(in the rows, 128 means zero)
These are runs of 7 systems, one row a step. Runs of the same system follow the same rule from any start.
seq 1, vugaf, 11 rows:
[[ 83 149  61 145 145 129 144 163 153 122 140 139 138 144 133 132  88 176]
 [ 72 117 110 146 118  94 111 189 148 125 139 167 119 148  97 125 108 160]
 [ 84 141 133 118 147  86 119 158 159 153 107 185 124  94 105 124 139 158]
 [124 125 110 147 168 113 157 125 132 154 116 177 116  83 128 160 122 184]
 [114 101  93 131 179 132 164 146 108 123 155 156 148 142  99 176 128 175]
 [117  93  91 105 161 118 110 142 146 107 152 194 174 147 109 130 115 131]
 [170 112 103 132 138  64  94 129 155 118 135 169 158 100  91 113 125 148]
 [165 134 116 121 170  89 158 119 132 102 138 129 128  84  97  94 148 188]
 [154 101  81 136 159 173 182 126 153 114 155 137 136 126 111  86 155 175]
 [125  99  55 113  88 144 132 113 142 132 157 139 156 158  71  97 125 148]
 [ 97 100 118  97  78  98 104  94 152 109 156 135 114 101  69  81 110 145]]
seq 2, dife (11 x 18):
[[136  72 116 106 115 150 122  95 166  86  98 170 157 153 153 103 154  81]
 [120 145 102 142  55 121 108 119 137 138  79  76 172 151 137 134 116  69]
 [120 120 127  87 111 145 170  55  98  72 126  58 127 124 127 119 132 122]
 [114  59 152 149 130 160 130 140 194 100 154  75 155  95 145 124 141  87]
 [ 72 168  98 136 123 189 149 158 136 144 145  82 170 142 156 108  84 110]
 [108 135 173 121 122 145 107 111  87  77 184 103  91 128 153  93  59 121]
 [ 98 142 208 116 159 139  97 173 160 150 164  78  97 109 136 140 156  98]
 [130 167 134 161 165 208 165 149 121 176 142 122  74 134 177 140 122 160]
 [130 106 151 169 145 131 107 170  61 123 194 157  91 170 115 182  82 154]
 [ 96 151 174  72 196 115  95 158 119 140 128 198 113 159 144 176 148 115]
 [187 173 143 168 147 113 111 127 120 150  65 175  83 139 199 168 129 134]]
seq 3, Notet (11 x 18):
[[109 134 168 127 116 130 141 111 122 101 107 180  98  81 142  28 104 147]
 [123  60 143 172 114 144 162 172 129 157 133 173 127 114  72 103 173 154]
 [ 93 135 107  82 170 167 159 126  70 148 152 198 159 148  92 117 116 152]
 [168  95 118 119 157 104  63 132 138 126 165 217 156 141 123 133 106 112]
 [182 173 125 107 171  57 112 133 113 160 133 124 168  91  77 140 152 148]
 [209 129 113  91 179 129 140  66 140  79 161 106 111 117 138 101 155 161]
 [189 106  92 128 114 141 121 138 137 124 169  63 136 197  86 147 183 117]
 [124 180 112  55  96 130  96  79  97 118 132  89 134 184 119 133 120  87]
 [148 101 148 118  58  91  69  69 165 124  99 103 106 111 140 149 133  74]
 [ 96 124 126 124  87 128 170  77 135 165  87  45 119  68 113 179 157 129]
 [ 76  90  98 130 118 204 163  77 168 110 145  87 109 118 182 164 101 123]]
seq 4, pez (11 x 18):
[[168 142 137 145 101 167 116  93  93 159 131 174 126 106 146  74  84 117]
 [179 168 163 131 116 137 109 125 124 149 171  50 123 100 112  85 128 115]
 [134 119 134 120 161 212 142 116 179 156 181 114  95 109 157 106 141 138]
 [141 129  92 165  82 171  93 147 162 214 163 126 120 142 112 134 113 122]
 [ 79 182 142 115 122 139  95 130 129 183 173  79  73 118 134 182  88 139]
 [102 105 156 167 140 118  88 139 212 147 143 132  75  72 177 171 106 136]
 [132 144  99 197 138 104 136 190 177 165 100  88 112 131 140 204 156 154]
 [ 68 110 103 161 151 107 143 177 117  91 150 134  73 177 128 207  98 192]
 [ 74  94 162 145 138  58  79 199 144  88 100 181 129 162 127 191 133 103]
 [105 161 155 135 149  54 157 160  96 100  15 181 111 142 146 167 169 146]
 [139  76 140 155 121  43 172 140  82  24  74 151  96 141  92 115 160 183]]
seq 5, mol (11 x 18):
[[158  85 124 155 113 177 167 115  89 143 167 103 151 114  90 105 128 135]
 [115 182 113  78 145 157 130 145 102 154 146 122 177 166 101  97 135 106]
 [135 170 118 143  89 146  73 119 126 186 147 152 119 122 146 110  59 117]
 [105 158 146 130 124 112 121 128 125 171 175  69  79  85  95 163 110 174]
 [135 124  97 104 178 188 139 110 180 116 195  96  94 149 155 139 139 156]
 [114  86  95 165 114 159 106 187 160 152 162 116 163 182 117 173 129 100]
 [ 65 164 137 110 141  74  70 191 152 102 141 131 128 163 133 149  96 115]
 [120 105 173 158 143  99  82 140 202 120 131 152  61  77 172 141 118 137]
 [129  89 128 172 163 107 180 168 166  95 103 104  84 130 126 170 198 177]
 [126  63 106 130 154 132 149 154 128  32 115 180 141 205 140 115 151 127]
 [111  84 169 132 111  80  96 164 112 125  66 225 181 133 104 124 153  73]]
seq 6, pofal, 11 rows:
[[131 172 118 126  93 122  94 112  97 155 140  86 112 153 127 166  92 114]
 [128 115 144 109 103 136 100  79 137  95 164  84  66 129 142 135 107 129]
 [117 127 138 107 135 146  92 133 186 142 159  74 112 147 146 167 152  91]
 [107 153 100 155 104 136 101 148 168 121 128  95  88 166 179 160  97 129]
 [107 113 161 148 127  95 103 155 173  52 129  90  81 135 161 125 124 124]
 [ 99 140 168 130 178 129 125 167 188 127  96 129  95 123 180 158 170 115]
 [134 114 127 213 145 144 152 187 148 117  97 141  98 149 181 151 134 146]
 [115 104 161 158 178  95 150 184 107  46 103 161 131 154 151 129 140 135]
 [151 117 164 135 196 127 137 150 131 121  81 225 150 113 174 119 152 110]
 [211 127 133 202 161 110 157 163  72 137  84 177 168 125 132 133 142 134]
 [182 127 137 109 170 118 184  98  21  80 103 180 152 151 112 113 146 149]]
seq 7, bek:
[[180 181 118 121 140 144 152  89 111 142 141  92  96 111 131  99 132 166]
 [163  93 100 105 165 184 142 100 149 121 189 134 131 141 125 118 141 139]
 [140 123  88  87 112 127  93 106 161 138 137 107 189 149 116 140 133  78]
 [126 151 112 133  89 113 102  82 145  93 117  80 133 108 170 114  66 106]
 [111 110 169 132 142 140 136 109 143 114 177  53  92  73 140 150 111 138]
 [ 65 144 113 101 168 169 145 146 188 173 144  98 129 112 137 165 152 136]
 [ 84 108  64 177 103 149 127 164 171 134 118 131 161 161 159 166  90 120]
 [ 77 121 157 158 112  78  79 180 105  87 144 113 127 155 135 175  68 102]
 [ 88 158 209 142 150  91 116 182 157 117  88 125  70  99 166 139 146 124]
 [121 137 126 191 138 143 192 202 139 148  90 119  85 142 126 130 184 184]
 [ 96 101  99 131 143 131 152 190  86  99 131 201 126 227  89 136 147 162]]
seq 8, pez:
[[165 150 111 152 119 138 151 112 112 128 119  86 131 129 136 129 129 134]
 [126 104 125 132 135 162 130 123 124  97 174 105 123 144 137 123 105 125]
 [120 130 137 131 121 162 100 148 143 153 126 144 153 140 152 124 122  80]
 [115 173 135 147 105 139 135 128 113 155 109 118 105 115 148 112 104 134]
 [117 111 157 153 119 124 127 142 154 117 157  85 102  90 124 114 121 139]
 [113 106 130 144 153 159 144 158 160 161 133 124 141 123 131 156 161 124]
 [110 132 110 157 111 138 128 140  97 167 130 162 114 141 117 161  99 151]
 [113 137 166 133 131  81  92 150 112 121 146 118 105 114 115 158 108 131]
 [138 125 158 133 173 112 134 145 159 121 102 150 106 106 157 147 166 134]
 [158 120  93 168 120 107 146 155 124 121 105 145 112 162 111 139 157 166]
 [106 117 129  98 128 107 124 138  91  87 149 128 109 185  91 153 139 137]]
seq 9, dife (11 x 18):
[[133 106 128 149  97 140 133 129 136 142 146 114 152  96  97  82 116 124]
 [106 130 123 105 109 150 124 119 130 157 160 119 151 107  94  91 114 123]
 [129 128 134 114 107 158 102  98 148 153 168 122 116 101 127  96 101 122]
 [134 143 126 116 114 145  97 116 149 166 185  85 103 118 111 132 115 130]
 [124 132 113 106 142 166 115 110 155 141 190 111  84 138 132 134 118 154]
 [116 125 115 132 136 145  89 147 168 135 186 123  82 160 142 151 109 143]
 [ 97 162 119 112 141 127 100 142 145 124 156 125  66 172 148 166 117 153]
 [115 139 140 137 148 110 114 138 143 102 128 134  45 157 162 178 130 161]
 [103 132 130 154 157 103 139 172 135 120 103 134  78 154 147 199 148 162]
 [104 128 123 151 166  96 159 158 105  96  80 178 104 146 151 179 129 168]
 [112 124 142 161 149  55 138 167  98  94  59 185 141 124 138 163 127 141]]
seq 10, bek (11 x 18):
[[102 134 113 132 135 160 120 108 123 118 130 139 158 129 187 148  61  97]
 [124 119 181 161 130 141 103 144 126 134 143  83 142 104 163 162 103  77]
 [ 89 187 154 129 149 160 135 160 141 152 129  89 107 127 173 128 122 118]
 [102 101 125 171 121 192 144 171 157 134 139 122 101 162 162 134 135 121]
 [ 87 125 134 129 102 131  99 178 111 128 135 119 117 204 118 167 136 101]
 [102 141 158 136 100 105  99 142 137 103  76 152  69 167 169 144 131 113]
 [153 124 157 173 117 107 145 152 106 121 104 106  56 150 122 168 167 156]
 [134 144 118 103 179 122 156 147 111 115 120 166  85 184 119 158 177 177]
 [176  92 102 136 141 103 138 135 128 102  78 187 145 175 127 153 180 125]
 [184 148 121 125 129  64 136 115  58  73  83 135 158 160 111 127 142 126]
 [174 127 173  96 173 110 160  76  88  71 100 155 124  94 142  91 153 136]]
seq 11, vugaf, 11 rows:
[[ 89 141  92  90 133 122 154 111 119  98 108  97 203 134 117 129 119 105]
 [122  94 134 177 103 117 108 138 155  88 130 136 153 100 155  83  72 108]
 [130 161 139 148 116  94 135 174 143 155 124  73 165  89  86  99 146 128]
 [109 169 128 134 146 170 159 121 114 135 134 142 121  94 154  64  87 155]
 [124 100 123 177 101 167 132 169 124 182 170 123 116 140  97 135 126 140]
 [ 81 162 130  64 122 135 103 118 103 164 156 148 135 137  93 127 110 121]
 [137 103 159 136 130 129  82 105 150 146 158 160  78  88 145 142 100 132]
 [148 156 125 109 166 114 127 126 141 161 151  79 112 121 112 189 162 146]
 [128 144 103 107 171 159 127 107 137  89 154 138 101 168 180 140 101 143]
 [150 107 109 153 107 103  87 168 164 111 135 123 112 190 121 158 150 118]
 [116 178 129  81 129  75 113 122 130 101  80 144 116 146 130 112 147 133]]
seq 12, Notet:
[[139 145 120 161 111 128 114 138 122 151  98 165 111 141 151 132 114 129]
 [121 128 161 154 135 102 138 137  83 113 123 134 115 108 123 141 110 145]
 [136 113 160 131 171 149 153 145 137 113 113 143 130 122 153 119 161 121]
 [158 141  95 155 133 150 144 145 108 142 112 155 148 164 130 123 132 133]
 [148 131 145 134 131 108 112 130  69 100 142 145 145 143 118 122  91 123]
 [160 121 174 116 152 114 118 137 131 122 113 138 151 109 127 107 166  94]
 [184 142 101 130 122 146 154  97 113 155 109 132 144 123 117 107 153 140]
 [159  94 123 129 117 147 130  98  80 112 172 107 141 144 106 135 107 123]
 [132 126 156  93 135 145  97 127 136 145 147 105 168 132 122 137 146  70]
 [163 160 104 117 102 133 102  78 145 175 114 121 132 103 141 126 120 112]
 [144 108 135 150  99 127 123  88 119 140 162  72 101  87 113 158 103 144]]
seq 13, pofal (11 x 18):
[[ 65 171 147 120 120 108 127 151 120 163  78 144 195  80 133 112  99  92]
 [128 135 155 178 115 134 156 105 100 157 128 119 112  35 136 101  79 161]
 [113 117 155 110 179 162 175 143  96 135 192  81 137 100  89 123 143 154]
 [101 142  84 103 159 196 124 140 135 161 190 176 148 157 128 106  89 140]
 [145 143 116 153  99  83  58 171 134 127 175 146 144 137  92  73  70 130]
 [122 186 166  83 133  64  90 117 116 144 136 135  68  97  96 124 132 163]
 [151  95 133 134 120 161 133 109 152 183 160 136  48 120 103 158 178 171]
 [ 95  89  79 134 116 134 133 168 125 123 158 114 130 211  83 195 150 140]
 [ 76  99  92 102 113  88  85 112 162  78 110 193 137 152 139 139  85 117]
 [163 117 142 151 122  49  86 126 193 136  87 122 140  55 133 147 147 114]
 [144 157 105 150 158 109 197 114 127 134  82  79  93  97 136 184 169 191]]
seq 14, mol, 11 rows:
[[ 91 149 106 103 154  78 169 125  98 123  95 160 152  93  89 140 126 178]
 [176 109  98 125 163 133 141  79 134 113 137 183 158  81 141  93 106 151]
 [180 128 104 149 131 106 152 140 106 162 122 117 196 107  67 115 158 136]
 [181 186  96  95 125 106 109 112 108 106 142 132 146 153 109  54 112 141]
 [171 123 136 132  68 132  91 101 127 181 153 128 116 102  86  83 127 120]
 [119 186  95  83 101 132 141  98 133 164 132  77  99 137  88 118 156 160]
 [111 110  69 114  82 180 120  75 148 137 174 110 111 148 124 120  89 138]
 [ 61 123 107 107 102 139 117 137 154 173 160  78 170 113  91 157 119 105]
 [ 80 179  89 114 143 137 102 134 201 131 147  96 137 117 172 126  76 130]
 [103 100 130 198 120 130 114 170 188 134 171  79 122  83 140 135  88 136]
 [ 81 136 139 134 186 134 142 206 188  93 165  82 120 141 132 112 150 149]]

Which system made each of these runs?
seq 15:
[[ 99 130 125  81  83 136 122  81 117 167 114 101 143 122 100 155 143  97]
 [107  99 115 111  96 144 108  59 158 143 126 118 120  94 147 167 105 111]]
 | Notet
seq 16 (2 x 18):
[[172 144 123 136 118 154 155  94 116 173  86 149 129 107 140 114 155 129]
 [141 148  97 135 100 129 161 107  58 124 128 107 141 146  97 126 109 152]]
 | mol
seq 17:
[[106  87 150 136 119 112 139  95 120  94  87 183  96 102 150 142 116 137]
 [106 129 132 149 120  80 125 150 137 159  87 115 167  87 115 184 134 115]]
 | dife
seq 18 (2 x 18):
[[122  97 148 123 115 148 128 103 127 165 119 162 121 101 124 136 137 117]
 [121 159  99 121 137 124 158 120 111 140 100 117 134 133 122 160 135 151]]
 | mol
seq 19:
[[119 122 139  85 128 178 125  86 170 121 119 102 179 109 170  97 133  55]
 [174 139 102 179  69 119  97 101 138 134 133  57 142 107 148 133  77 103]]
 | vugaf
seq 20:
[[137 120 162 135 158 142 124 161  80 144 185 162 129 125  91 104 114 145]
 [139 145 163 109 148 143  90 144 122 179 140 197 123 127 124 107 135 111]]
 | dife
seq 21:
[[140 119 122 116 154 119 132 133 120  61 136 123 162 152 131  99 124 118]
 [147 164 136 103 146 127 113 117 145 142  95 162 152 117 153  95 142 104]]
 | pofal
seq 22, 2 rows:
[[123 114 116  81 163 118  80 101 136  80 144 153 146 168 163 176 101  92]
 [166 159 114 144 126  58  91 141 170 141  84 100 160 112 136 167 145 106]]
 | Notet
seq 23, 2 rows:
[[126 109 137  97 161 131 159  92  72 117 133 139 205  86 106 127 111 113]
 [176  78 134 155 154 149 120 121 131 113 177 127 190  87 127  98  96 105]]
 | vugaf
seq 24 (2 x 18):
[[112 108 168 145 168 186 177 108  87 106  96 164  98 123 201 162 120 122]
 [139  93 117 157 127 145 127 162 104 150 112 127 192 181 128 207 149  72]]
 | vugaf
seq 25, 2 rows:
[[119 119 136 105  92 121  94 128 145 133 140 115 126 143  99 116 145 101]
 [105 144 129  97 124 150 141  90 137 154 103 128 112 106 142 143 146 125]]
 | pez
seq 26 (2 x 18):
[[134 150 123 129 115 154 112 117  99 149 140 157 118 143 138 109  89 129]
 [137 152 163 127 116 115  95 130 140 132 143  94 109 106 129 100 118 114]]
 | pez
seq 27:
[[144 128 118 131 102 118 151 111  70  91 108 106 132 161 109 136 131 131]
 [130  90 158 103 137 137 128 106 105  78 136 134 145 139 137 118 128  93]]
 | pez
seq 28, 2 rows:
[[131  96 145 157 156 139 121 179 149 113 108 213 108 167 158 126 153 127]
 [132 163 135 143  87  83 124 170  81 136  82 140 102 187  90 129 162 138]]
 | pez
seq 29:
[[143 132 138 104 156 151 121  54  84 105 143 126 125 110 178 171  75 108]
 [169 100 155 174 139 133 100 151 168 150 136  80 148 109 158 177 147  82]]
 | Notet
seq 30 (2 x 18):
[[ 85 146 134  83 150 156 124 154 129 160 171  95 122 158  98 158 154 129]
 [ 95 119  88 145  94 156  92 131 154 141 159 163  98 159 143 127  71 137]]
 | pofal
seq 31:
[[111 125  87 120 130 159 133 112 152  98 152 106 130 156 153 138 105 132]
 [101 142 121 141  99 103  88 165 153 128 133 104 140 150 129 139 107 103]]
 | Notet
seq 32 (2 x 18):
[[187 147 104 124 147 136  99  99  90 158 150 202 110 147 140 138  95 150]
 [175  98 153 112 148 101 110 129  85 113 170 140  94 162  76 162 165 147]]
 | vugaf
seq 33, 2 rows:
[[ 95 143 125 123 135 152 175 169 124 118 111  83 166 153 113 106 167 112]
 [ 76 137 126 130 103 166 140 130 123 133 102 172 142 127 157  73  87 111]]
 | pofal
